One turn moves each row of this set onto another row. After a few examples, where does it send each row asked below?
z101: [ -2 -17   7 -11  20  -1  18   8  12  -7  20   7  -2   7  12  -3  -2]
z296: [ 12  23  12  -7  22  19  28  -2   9   2  15  -2  26  11 -11  14   5]
z212: [-12 -18   8   7  -6  -7  13   1  19  -4   9   6  -3  -9  11  -2  -6]
z144: [ 15  12  13  -7 -11  15  11 -20  22  11  -8  -7   9  -3 -13  16  16]
z842: [  9  17   4 -14 -13  18   8 -22   9  15   0   6  20  -2 -15  16  22]
z978: [-9 28 14 17 10  1 18  5  7  1  4  6 31 -1 16  5  5]
z331: [-10 -22  13  -2  -5 -11   8   0  21  -9   5   1  -1  -4   0  13  -5]
z597: [ -4 -17   6   5   6   3   0   9   6   3  23   1 -14 -12 -14   0 -15]
z909: [ -6 -19   9 -11  16   1   1  15  14  -7  27   6 -10   1  -5   6   7]
z95: [ 21  24  10  -3   7  21  20 -11   9  18  16   3  32  -2 -13  10   8]
z979: [-18  17   6  13  -3   8 -15   1 -14   4  11   5  33 -11   8   5  -1]
z744: [-11  20   4  26  10  13  -8  -4 -14   7   6   6  14 -19   5   5 -13]
z742: [ -4  20  10  20   5   2 -15  -1 -13  13   6   6  34 -12   9  15   1]
z802: [-11   9   1  -8   7  24 -28 -13 -19   2  14  11  17 -13  -6   9   5]
z29: [ 8 25 15 13 14  8  9  3  3 13 18  6 43 -2 10 10 11]
z950: [  5 -18   9  -8  12   3  12  -1   9  -3  11   0  -6  -3 -12   3 -25]
z49: [  0   6   4 -22   5  17 -13 -15  10   3   5   3   0   3   2  19  35]
z294: [  8 -13  15  -4  11   2  14   7  12  -1   8   3 -10  -7 -18  -1 -16]
z110: [-10   6  -5   2  21  25 -20  -6 -19   3  20   8   1  -7   5  15  16]
z311: [ -5 -25   7  -9  19   2   5   7  15  -9  30   4  -3   2   7   9   4]
z501: [ -8 -16  17  -5  -3 -10   8   8  24  -8   5   6  -7  -6  -7   8   3]
z976: [ -2  13  -2  -1  11  14 -27  -8 -25  13   8   9  16  -6  -1  17   7]
z890: [ 12   5  15  -9 -11  23  15 -20   8   4  -6   3  25  -4 -14  16  23]
z115: [  0 -21   4   4   9   8   5  -1   9   1  24   1  -9 -13  -7   1 -21]
z199: [ -4  12  -3  -8  16  20 -32 -10 -12  10  15   1  -1  -7  -2  12   3]
z849: [-1 19 11 11  9 11 13  9 -8  5 19 -1 44  5 11  3  6]
z674: [  2 -14  11  -3  21  -2  19  19  10  -4  19   7  -6   3   4  -5   3]
z843: [ -1  11  -4 -20   0  16 -14 -15  -9  10   5  11  13   3  -2  19  31]
z571: [-13   1   1  -7  -6  16  -8 -15   4  -1   5   4   4  -2  -4  30  35]
z586: [ 25  20  13   2  16  20  22  -4  10  15  13 -12  21   4  -8   7  -2]
z250: [ 19  13  14   3   4  24  25  -6  -2  10  10  -5  36   2 -12   7   3]
z599: [-14  20   6  19  -1   1 -22   0  -5  11   6  -4  16 -12  11   7  -7]
z958: [  7  11   8  -8  -6  22  14 -20  10   5   0  -5  10  -2 -29  26   7]
z654: [ -1   2   7 -21   4  25 -11 -18  -3  -2   6  13  16  -4  -5  16  32]
z456: [ 1 23 12 15 16  3  8 12  5 10 17 -7 30  6 21  5  7]
z853: [-11 -15  10  12  -4 -10  11  14  15  -1  10   4  -7  -8   5  -4   0]

z294 turns into z674
z110 turns into z571
z842 turns into z95
Now these:
z950 turns into z101
z49 turns into z144
z250 turns into z849

